In the data rows, the value 128 means zero.
Some points:
102 119  67 142 126 116 145  66  92 116 155 116 101 151 205 107 118 177  95 123  95 127  86  93  88 151 100 154 131 101 147  45 136 105 120 154 113 109  93  87 186 140 173  79 222  94 133 153 143 183 200 143 166  87  81 129 135 131 119 114 201 205 131 169
158  74 163 139 229  77 163  92 130 159  98 171  62  80 169 114  94  83 149 139 111 145 166 136 133 180 156  95 192 134 137 218 154 179  68 112  94 141 135 187  88 232  65 147 115 110 154 114 175  96 111 135 118  92  89 126 164  73 145 174 116 113  69 141
170 114 112 161  55  95  82  94 120  39  84  88 101 118 203  84 106 149 178  78 110 214 152  85 121 104 130 118 112 135  86  95 195 140 189  72  81  96  98 128  80  96 175 209 125 144 133 115 147 126 113  69 149 109  89 109  99 167  65 131 179 113 105 170
140  78 132 132 148 134 119  81 236 185  81  76 171 141 122 145 103 209 179  93 103 113 151 115 126  66 121 147  92 204 142  97  94 140  84 110 134 112 107  85 117 208 181 191 191 111 139  67 111 137 116  74 144 100 242 101 151 200  89 111 186  39 116 156
137  87 196 137  99  93 149  51  99 159 240 109  94 181  88 155  84 127 139 208 175 133 140 158 216 114 127 118  59  97 107 161  98 162  54  68  70  96 126 128 102 104 152  79  69  85 103 153 113 127 105 105 140 156  61 145  88 152 121 187 144  49 213 119
164 102 108 136  84  86 121  75  96 120  85 153 149 161  66 116 162 113 136  75 171 133 193 123 108 103 129 126 125  80 194 148 116 148  93 164  90 185 242 160 117 128 198  93 135 204 147 159 162 114  81 152 102 102  92 140 195  69 176 172 154 128 137 106
159  29 236  98 103 130 134 133 119  88  96 168 131 182  64 127  79 105  74  82  68  85 124 146 138 152 129  73  83 130 134 101 168 153 121 139 109 114 193 143 109 165 126 127  97 122 131 172  73  61 103 190 160 181 146  95 155 130 153 123  97 194 126  95
 64 160 102 144 143 170 221 155 138  95  90 141 112 141  52 104 114 137 136 225 125  62  91 159 144 173 112 173 141 119 189  45  86 155 152 113 111 159  81 119 127 112 151 203 117 180 147 122 111  75 115 114 131 109 105 121 109  73  51 144  99 180 111  85
 81 153 128 102  81 115 124 107 187  65 102 122 184  21 164  78 110  48 158 158 199  79  69 139 105  98 147 130 142  79 144 166 109  99 119  67 188 107 108 152 121 222  82  74 100 205 158 163  96 149 154 162 200 128 120  88 186 160  81 128 148 150 133 148
110 194 120 102 157 125 214 111  48 112 160 178 108 121 121  65 101 131 204  34 113 207 120  94  91  66 100 133 137 148  72 103  63  32 122 190 137 130 127  97  96 153 124 124  92 169 185 127  88  80 184 144  90 154 145 134  94 135 186  83  95  50  46 147
 76 102 175 133 209 115 108 137  47 187 139 151 157  89 211  98 157 164 171 157 137  50  91 124  92 114  74 134 201 132 166 143 220 114 156 126 102 202 122 135 127 134 211 158 131  83 186 144 109 127 129  87 155 142 151 122 199  99 141 124  58 167 120 111
 98 171 139  75 178 119 120 145 127 108 215 127 198 194 124 102 122 135  98 101 113 128 180 193 208 167 207 182  98 115 158 128 141 160 139 131 112 102 131  99 130 107 170 112 129 132 134  60 140 127 158  69 234 164 149  78 134 104 153 122  85 141 180  99
125 131 156  89 186 107 140 106 209 131 170 135 204  91 112 167 152 123  64 100  97 140 126  99 127 134  88  55 214 170 160 193 193  84 159 145  69 153 114 119 196  73 122 147 128 185 199  80  96 111 116 202 123 130 113 148 104 217  93 138 129 130 109  70
 78 181 185 112 154 145 130 124 128 119  73 194  88 176  79 110 161 149 110 123 107  90 155 138 111 154 122 111 187 135  79 151 217  82  94 114 121 125 161 221 109  68  89 101 130 166 183 195  77 117 143  60 176  82 136 198 242  91  89 142 118  79 137 137
 54 136 121 127 116 168 150  82  62 156 188  47  42 125 128 115 140  66 115  73  35 134 218 144 167  98 124 123  90 119 154 164  57  73  80 134 212 152 130  78 107  91  88 212 131 186 139 172  74 180  94 152 115 164 163 154 144 141  77 112  77 170 106 128
108 103 113 172 104 183 127  74  91  71 132  84 126 109  87 164 108 125 134 163 198 123 144  98 101  88 148 150 151 116 132 206 128 115  59 146 187  73  96  89 106 148 129 119 119 143  85  73 206  79 184  58  77 102 118 174  87  94 145 165 123 155 103  94
 99 131 103 170 115 235  90  95 110  68 163 161 148  87 128 218 124  74 126 106 114 146  70 179 154 139 174 152 155 103  67 134 108 237 184  98 126 118  77 157 203  96 173 139  97  37 146 236  93 155 119 181 113 136 206 134 129  83 129 111 165  55  90 113
136 126  84 102 152 179 165 186 166 176 146 100 161 116  72 202 178 116 141 121  38 141 121  88  91 143 104 177  92 159 167 112 166  90 172 132 149 176 123 102  59 141 112  29  80  88  84 150 137 111 132  57  95 136  95 128 109 113  94  93 153  76  89 146
229 116 107 190 131 147 129 205 114  46  97 123 196 108 147  98 103 177 146  90 133  94 102 108 151  95 117 104 130 157  87 100  76  78  57 160 148 134 112  66 117  82  91  99 176  61  94 153 170 180 132 184 105 116 211 116 137 140  60 122 125 129 112 168
 84  96 102  77  88 114 109  73 190 139 128 167 182  68  87  50 114 102 130 144 109 121 111 172  88 132 179 192 146 111 119 123 117 102 146 103 137  55 108 184 136 122 178  89  87 105 113 135 195 224  69 172 161 137 171 100 184 165 149  98  63 146 126 113
113 208 143 235 108 124  96 110 107 136  83 153 164 116 139 193 130  74 128 108 131  83 124 131 122 194 132 180 100 112  49 138  77 122 125 111  57 255 120 168 158 128  66 113 127 147  94  60 186 102 152 107 130 255  98 124 100 136  91 134 129  99 116 165
185  84 253 115  93 107  91  89  79 173 109  52 219 112 174 149 255  98 137  81 165 153 142 116 115 185 131 144 164 130 192  99 123 107 135  89 164 102  97 177 189 107  69 133  93 159  58 119 111 136 121 156 141 159 115 255  96  91 130 147 168 120 145 110
114 127  80 158 105  75 108 143  86 144 189  93 139 171 117 136 111 122  99 115 145 132 108 147 180 106 233 138 141  92 151 109  95 131 115 166  86 102 241 199  82 194 117 152  71  92  85  51 115  76 112 152  84 146 189 120 147 121 122 255 124 128 255 156
152 120 142 125  91  99 169 134  64 110 111 124 121 118  70 128  61 118 139 141 118  47 140 125 132 110 153 109 115 173 199 147  88 117 214 104 172  81 132 158  92  89 181 193 205 129  80 113 193 153 148 120  87  92 106 129  92 195 158 110 214 108 107 230
108 180 101  83  85 127  95 147 113 174 105 162 137 117 155 146 150  94 145  91 124  69 112 124 193 142  97 247 196  67 107 151 144 168  75  67 193  67 125 104 162 124 118 157  82  13 114 165 134  36  69 159 129 113 138  74 105 135 174 155 129 171  95 137
200 113  89 200 116 117 109 180 123 196  97 147 111 146  93 184 109 158 218  90 189 209 159 153 122 100 119 102 131 185 170 143 113 146  98 180 135 117 129 154 178  54 184 107  41 145 143 116 152 202 224 164 125  77  97 108 107 199  50  96 137 172 118 184
113 117 120 126  84  61 121 133 160 136 193 119  87 135 161 148 120 113 129 146 194 129 243 162 121  87 196 108 118  96  72 115  70 142 127  61  73 101 139 147 104 151 138  87 155 133  70  71 108 135 114 162 126 100 143 125  80  92  86  59 123 211 101 112
137  64 122 101 134 200 207 125 192  77  97 132  73 101 183 130 153 131 137 142  86 173 116 115 140  92  84  80 103 171 165  89 154  92 194  95 196 133 133 113 144  81  78 119 161  95 100  54  95 178 196 116  94 159 111 113 103 127 171 113 181 179 140 153
139 103 118  62 106  98 119 118 151  62 133 102 133 135 175 202  89 121 105 150 157 104  91 198 160 111 139  98 128 117  68 111 131 117 150 177  95 146 155  83 126 116  94 100 126 156 129 148  67 203  51  32 154  98 159  92 115  90 147  88 107 116 161 102
115 121 152 111 168 154  71 149 137 105 182 119 109 190 133  70 132 121 103 200 101 131 143 187 159 121  69 174 114  91 131  71 119 201  99 106 151 127 153 148 143 108  72 110 165 155 104 185 202  98 154 132 145  81 183 118 106 113  73 109 133  69 179 110
168  90 161  92 108 110  96 136 164 214 125 129  71  91  75 108 132 163  73 146 132 178  43  68 122 131 110 105 127 133  95 215 120 121 163 179 178 140 116  77  75  41 126 130 178 103 166 114 130  76 121  84 120 194 124 161 108  65  59  77 195 202 123 103
195 105 101 106 172 197 161  96 173  80 110 204 106 117 146 147 251 165  85 172 117 147  95  83 111 162  99 122 158 132  59 133 124 106 193 124 163 181 130  85  81 126 148 204  97 119 147  71 111 148 189 174 101 120  56 165  93 148 175 123 135  87 169 101
128 102  90 107  85  69  88  90  93 133  85 103  94 105  87 110 199 198 173 149 173 176 155 121 110 113 134  92 108 201 171 146 134 164 148 167  42 102 109 107 128 139  35  98  82 145 136 172 169  97 175 168 138 108 147 118 126 206 198 108 154 134 110 149
 83 145 112 140 135  95  81 154 135  72 111  82 111 217 159  96  90 139 100 199  69 127  84 173 111 154  78  70 202  73 168 203 112 109 100 147 176 143  98 181 117 112 192  91 129 178 105 138 123  93 114  96 156 116 117 191 180 117 197 103 127  90 130  85
152 150 177  97 107 157 110 217 159 190 130 119 107 156 175 193 118 125  93 168  95  99 117 137 212 174 142 193  87 136  54 112 139 181 146 148  94 123 173  81  97 167 166  78 155 189 151 145  74 138 121 198  47 163 145 112 135 135 197 189 118 140 138  97
128 127 102 138 129 158  92 202 181 101 150 232  90  85 153 143 110 196  93  78 143 117 154  84  69 109 117 101  71 137 150 112 121 103 137 247 135  61 167 118 196 149 129 101 116 147 141 141 110  96  71  90  70 152  87 106 124  86  80 200  81  81 167  94
109 181 102 135 135 110 255 194 125 137  79  59 166 113 205 142 112 118 188 106 150 171 120 119 107  74 129  85  75 155  44 158 122 169 182 108 102 109 121 146 104 126 134 202 180  88  60 189 214 110 113 150  96 122  65 129 120 110 144 136  97 166 131 168
117 212 140 144 143 138 116 204 105 187 126 117  34 133 143  63 121  92  59 134 217 159 127 135  85 127 166 144  93 118 137  67 140  93 102 175 125 154 124 116 170 140 176  98 124  89 104  92 119 139 120 114 169  51 121 122 104 118 185 125  95  75 149 104
140 172 110  64 184 145 121 123 115 124 122 169 130 125 155 160  85  83 134 155 133 150  70  82 116 238  68 119  68 160 167 127 195 136 109 119 128 168 125 117 103 174  68 173 122 114 127 123 107 140  71 144  57 147 181 125 114 123 103  88 108 187 140  86
130 198  95 244 150 103  91 123 145 177 128 132 176 161  73  73 168 195 101 118  91 120  93 100 124 109 188 120 129 122 147 101 150 132 151  82 129 152 102 114 255 186  37 108 148 116 201 138  80 162 159  53 107 101  72 110 139 172 191  96  64 134 102 118
153 129  91 126 150 154  98 191 133 181 141  85 153 143  47 108 120 117 125 163 168 108 198  98  76 139  77  71 140 101 112  68 137 145 117 118 164 129  72 121 108 116 133 162 217 126 141  98 132 171  94 162 218 123 111  70 110 133 203 133 114 108 107 170
These points spread out most along one direction. For each point below, how far along it does it lie, from 0 to 99? The average is 50, and the first point in the table lies past the average. One standard deviation of the points above along it is 16.
 99 131 103 170 115 235  90  95 110  68 163 161 148  87 128 218 124  74 126 106 114 146  70 179 154 139 174 152 155 103  67 134 108 237 184  98 126 118  77 157 203  96 173 139  97  37 146 236  93 155 119 181 113 136 206 134 129  83 129 111 165  55  90 113 40
114 127  80 158 105  75 108 143  86 144 189  93 139 171 117 136 111 122  99 115 145 132 108 147 180 106 233 138 141  92 151 109  95 131 115 166  86 102 241 199  82 194 117 152  71  92  85  51 115  76 112 152  84 146 189 120 147 121 122 255 124 128 255 156 20
108 180 101  83  85 127  95 147 113 174 105 162 137 117 155 146 150  94 145  91 124  69 112 124 193 142  97 247 196  67 107 151 144 168  75  67 193  67 125 104 162 124 118 157  82  13 114 165 134  36  69 159 129 113 138  74 105 135 174 155 129 171  95 137 33
152 120 142 125  91  99 169 134  64 110 111 124 121 118  70 128  61 118 139 141 118  47 140 125 132 110 153 109 115 173 199 147  88 117 214 104 172  81 132 158  92  89 181 193 205 129  80 113 193 153 148 120  87  92 106 129  92 195 158 110 214 108 107 230 72
 64 160 102 144 143 170 221 155 138  95  90 141 112 141  52 104 114 137 136 225 125  62  91 159 144 173 112 173 141 119 189  45  86 155 152 113 111 159  81 119 127 112 151 203 117 180 147 122 111  75 115 114 131 109 105 121 109  73  51 144  99 180 111  85 44
128 102  90 107  85  69  88  90  93 133  85 103  94 105  87 110 199 198 173 149 173 176 155 121 110 113 134  92 108 201 171 146 134 164 148 167  42 102 109 107 128 139  35  98  82 145 136 172 169  97 175 168 138 108 147 118 126 206 198 108 154 134 110 149 64
153 129  91 126 150 154  98 191 133 181 141  85 153 143  47 108 120 117 125 163 168 108 198  98  76 139  77  71 140 101 112  68 137 145 117 118 164 129  72 121 108 116 133 162 217 126 141  98 132 171  94 162 218 123 111  70 110 133 203 133 114 108 107 170 58
200 113  89 200 116 117 109 180 123 196  97 147 111 146  93 184 109 158 218  90 189 209 159 153 122 100 119 102 131 185 170 143 113 146  98 180 135 117 129 154 178  54 184 107  41 145 143 116 152 202 224 164 125  77  97 108 107 199  50  96 137 172 118 184 76
140  78 132 132 148 134 119  81 236 185  81  76 171 141 122 145 103 209 179  93 103 113 151 115 126  66 121 147  92 204 142  97  94 140  84 110 134 112 107  85 117 208 181 191 191 111 139  67 111 137 116  74 144 100 242 101 151 200  89 111 186  39 116 156 69
 98 171 139  75 178 119 120 145 127 108 215 127 198 194 124 102 122 135  98 101 113 128 180 193 208 167 207 182  98 115 158 128 141 160 139 131 112 102 131  99 130 107 170 112 129 132 134  60 140 127 158  69 234 164 149  78 134 104 153 122  85 141 180  99 25
195 105 101 106 172 197 161  96 173  80 110 204 106 117 146 147 251 165  85 172 117 147  95  83 111 162  99 122 158 132  59 133 124 106 193 124 163 181 130  85  81 126 148 204  97 119 147  71 111 148 189 174 101 120  56 165  93 148 175 123 135  87 169 101 70
158  74 163 139 229  77 163  92 130 159  98 171  62  80 169 114  94  83 149 139 111 145 166 136 133 180 156  95 192 134 137 218 154 179  68 112  94 141 135 187  88 232  65 147 115 110 154 114 175  96 111 135 118  92  89 126 164  73 145 174 116 113  69 141 39
 83 145 112 140 135  95  81 154 135  72 111  82 111 217 159  96  90 139 100 199  69 127  84 173 111 154  78  70 202  73 168 203 112 109 100 147 176 143  98 181 117 112 192  91 129 178 105 138 123  93 114  96 156 116 117 191 180 117 197 103 127  90 130  85 35
113 208 143 235 108 124  96 110 107 136  83 153 164 116 139 193 130  74 128 108 131  83 124 131 122 194 132 180 100 112  49 138  77 122 125 111  57 255 120 168 158 128  66 113 127 147  94  60 186 102 152 107 130 255  98 124 100 136  91 134 129  99 116 165 46
